In the rows, 128 means zero.
One turn moves each row of this set onto another row. After a few examples, where does it send each row asked below?
tera: [132 121 141 107 163 123  98 153 136 117 120 155 117 114 149 130  97 144
 123 147  99 138 142 116 104 117 106 154  95]
peta: [155 141 176 161 113 147 132 153 117  94 178 132 116 139 129 127 114 128
 112 119 164 109 150 113 143 132 173 109 141]
Dira: [160 103 111 111 137 131 119 133 141 148  93 133 118 136 127 107 159 126
 134 178 109 133 133 120 153 119 108 136 139]
fumas: [153 139 172 150 106 141 142 150 120  98 180 132 117 152 134 133 111 142
 118 122 163 104 142 121 151 135 166 111 152]
miv: [111 100 119 112 136 131 127 105 110 164 108 108 117 116 150 101 142 128
 165 171 116 143 132 107 107 142 142 122 126]
Zulo: [126 105 122 104 142 130 121 117 119 160 106 120 105 129 155 100 143 141
 175 173 110 143 125 104 118 141 135 118 125]
gego: [170 107 121 107 142 124 101 143 142 132  93 155 108 128 147 118 140 137
 120 164 104 132 120 109 153 120 111 139 115]
Voki: [151 138 173 152 106 141 140 148 117  97 179 132 119 147 136 136 106 139
 112 117 164 104 141 119 147 134 170 112 147]
vuz: [105 100 121 116 135 130 119 100 101 159 109 109 121  99 157 108 130 122
 147 159 117 142 128 101  96 143 151 125 113]
dep: [150 140 175 163 112 148 136 148 114  96 178 127 121 137 125 126 116 124
 111 118 167 109 152 114 140 132 174 110 144]
bis: [145 137 172 155 105 141 141 143 114  99 180 128 122 142 135 137 107 135
 108 117 165 104 144 119 143 135 171 113 148]
livi: [152 138 170 151 106 143 146 147 120 103 179 126 119 154 130 131 116 138
 120 125 164 104 146 123 152 135 165 110 157]
pil: [112 102 127 113 138 124 107 107 103 149 109 123 113  94 170 114 118 130
 139 152 112 141 118  95  96 142 152 127  98]
nik: [110 117 136 119 153 126 104 135 121 121 124 137 135  95 144 132  93 124
 105 141 107 138 149 118  83 119 117 160  94]
balov: [140 124 136 103 164 130 109 160 145 128 119 148 111 138 137 119 115 151
 149 165  98 140 150 126 118 116  95 149 117]
mas: [157 105 124 114 138 120  93 133 130 126  95 156 116 102 156 128 123 128
  92 147 106 130 116 102 133 121 125 145  97]
Nef: [157 140 174 158 114 150 137 154 120  99 177 129 116 149 124 123 122 130
 121 125 166 109 153 116 149 133 169 108 150]
mep: [134  99 118 126 129 125 103 113 116 133  98 134 135  86 146 128 122 108
  79 145 114 131 124 106 117 122 135 150 102]
purit: [127 117 125 109 157 136 128 147 141 142 119 125 127 142 118 110 132 136
 157 175 107 141 164 136 116 117  94 147 138]
Gubu: [158 141 177 159 115 148 132 155 120  95 178 133 114 146 126 125 117 131
 118 121 164 109 150 113 148 133 171 108 144]
Vonom: [146 137 169 153 103 144 148 142 116 105 180 121 125 150 127 131 115 134
 117 124 166 105 149 125 147 135 169 111 158]
kezel: [106 113 121 120 149 139 135 128 125 148 122 107 145 122 114 112 128 116
 140 170 114 141 170 138  97 118 105 153 137]
viza: [143 137 170 156 102 144 146 141 112 103 181 121 126 144 131 134 111 132
 111 119 168 104 146 122 142 136 172 113 154]
Toka: [132 105 129 101 146 125 107 124 120 150 106 136  97 123 168 108 132 150
 167 164 105 142 117  97 120 141 137 119 110]
suno: [149 138 172 163 112 150 139 147 114  99 178 123 123 141 121 124 120 122
 115 122 168 109 156 116 141 133 172 109 148]
Dubi: [124  96 108 131 124 132 122 105 113 148  98 111 149  96 129 117 142  95
  93 160 121 132 138 117 118 122 130 147 123]
Kebem: [126 105 131 106 145 123 102 119 113 145 108 137 102 107 174 114 119 144
 149 154 106 141 111  93 107 142 146 123  97]
boden: [ 98 114 126 125 148 133 123 122 115 138 124 112 149  99 126 124 109 110
 114 151 115 140 163 128  81 119 116 159 116]
Zin: [153 140 173 162 111 150 141 150 118 100 178 125 119 147 120 122 123 126
 121 124 167 109 156 118 145 133 169 108 152]
nid: [138  97 105 124 128 136 131 113 127 156  95 110 139 121 120 108 159 105
 120 176 119 134 144 123 137 122 118 141 143]

mep -> Dubi
purit -> balov
suno -> Zin
Where do these go?
Kebem -> pil
bis -> viza

One turn moves each row of this set onto another row. After a few examples, where does it send each row asked below?
lelug: [207 231 173 175 126 106  62 110 125 126 165 106 100 126 127 136  66 145
  87 117 116]
nisab: [194 246 158 164 119 106  73 120 132 119 164 110  96 111 120 118  72 132
  94 116 109]
tuzud: [189 197 135 182 147 144  99 125 138 142 190  97 133 104 114  98  71 161
 104 157  87]
fov: [197 194 104 180 155 108  70 124 136 182 169  80  86 144  90 151  69 124
 118 129 127]
dul: [199 209 121 215 143  94  87  79 150 138 133  59 144 112 113 145  79 124
 100 169 106]
Pob: [197 214 133 205 172  99  80  93 109 123 114  87  99 165 105 112  56 115
 109 154  80]
Vum: [189 215 119 159 150 115  87  77 159 150 181  76 120 106 128 159  59 159
 106 166  91]
Palo: [211 220 119 178 160  89  51 129 155 103 166  96  78 114 123 161  82 134
  92 148 140]
Neke: [198 206 141 198 164 102  84  83 106 113 114  82 102 159 107 112  49 117
 108 151  81]
Bomok: [183 252 140 175 160 135  80 130 149 135 130 113  93 155 158 126  70 146
 100 127  95]
Pof: [177 190 110 161 146 166  73 103 136 132 170  89  83 121  79 134  50 106
 107 133 143]
sadan: [211 224 121 175 174  88  50 126 157 107 174  95  84 111 120 156  75 131
  89 159 137]
far: [140 194  99 208 148  95  77  95 144 105 136  96 120 123 118 178  78 140
 102 152 106]
Pegi: [172 201 116 216 202 122  88 101 167  93 133 107 114 116 118 141  58 130
 138 171 111]
zetu: [165 183 127 162 148  92 108  82 132 152 146 102 105 169 114 159  51 120
  97 118 101]
livo: [170 184 114 199 170 176  74 121 173 123 149 109 116 141 132 125  80 147
 133 129 111]
filaf: [203 190 122 194 162 140  95 132 134 113 185  75  59 140 102 117  79 112
  95 172 122]
Fil: [210 190 119 189 149 142 115 116 134  85 113 119 115 145 148 134  49 117
  92 132 128]
neku: [175 181  97 192 164 135  77 129 140 110 136  99 104 154  89  93  60  98
  80 172  92]
bek: [175 184 118 210 163 169  69 130 174 129 146 115 116 142 126 118  88 143
 129 131 108]
tete: [204 222  89 163 152 130  91 100 171  99 142 108 117 116 111 148  39 109
  81 170 147]
luved: [187 198 105 164 145 108  75 118 148 175 174  88  96 154  86 133  89 131
 108 119 127]
Gan: [208 216 100 167 138 128  92 101 167  95 138 106 120 110 108 141  40 104
  75 169 145]
Kifu: [177 208 133 166 152 127  93  71 158 146 173  73 131 121 138 160  75 163
  85 162 101]
kifab: [188 189 124 179 136 146  96 130 139 149 183 106 136 107 113 102  73 158
  99 151  84]
Pokup: [168 189 104 202 153 136  85 126 142 121 145 100  95 154  88 117  37  93
  82 185  93]
puna: [169 184 135 168 146  91 111  79 130 139 146  98  97 170 117 159  55 128
 108 114 106]
gonot: [188 208 144 160 176 121 116 134 136 140 131 121 134 114 145 113  42 119
  90 122 105]
non: [167 205 124 218 204 126  89  98 139  96 127 103 128 113 114 134  72 147
 126 163 120]
dok: [209 191 111 175 150 138 110 126 151  89 116 107 104 136 157 126  66 101
  96 120 121]

sadan -> Neke
filaf -> dul
Gan -> zetu
Where do these go?
Pegi -> lelug
Kifu -> dok

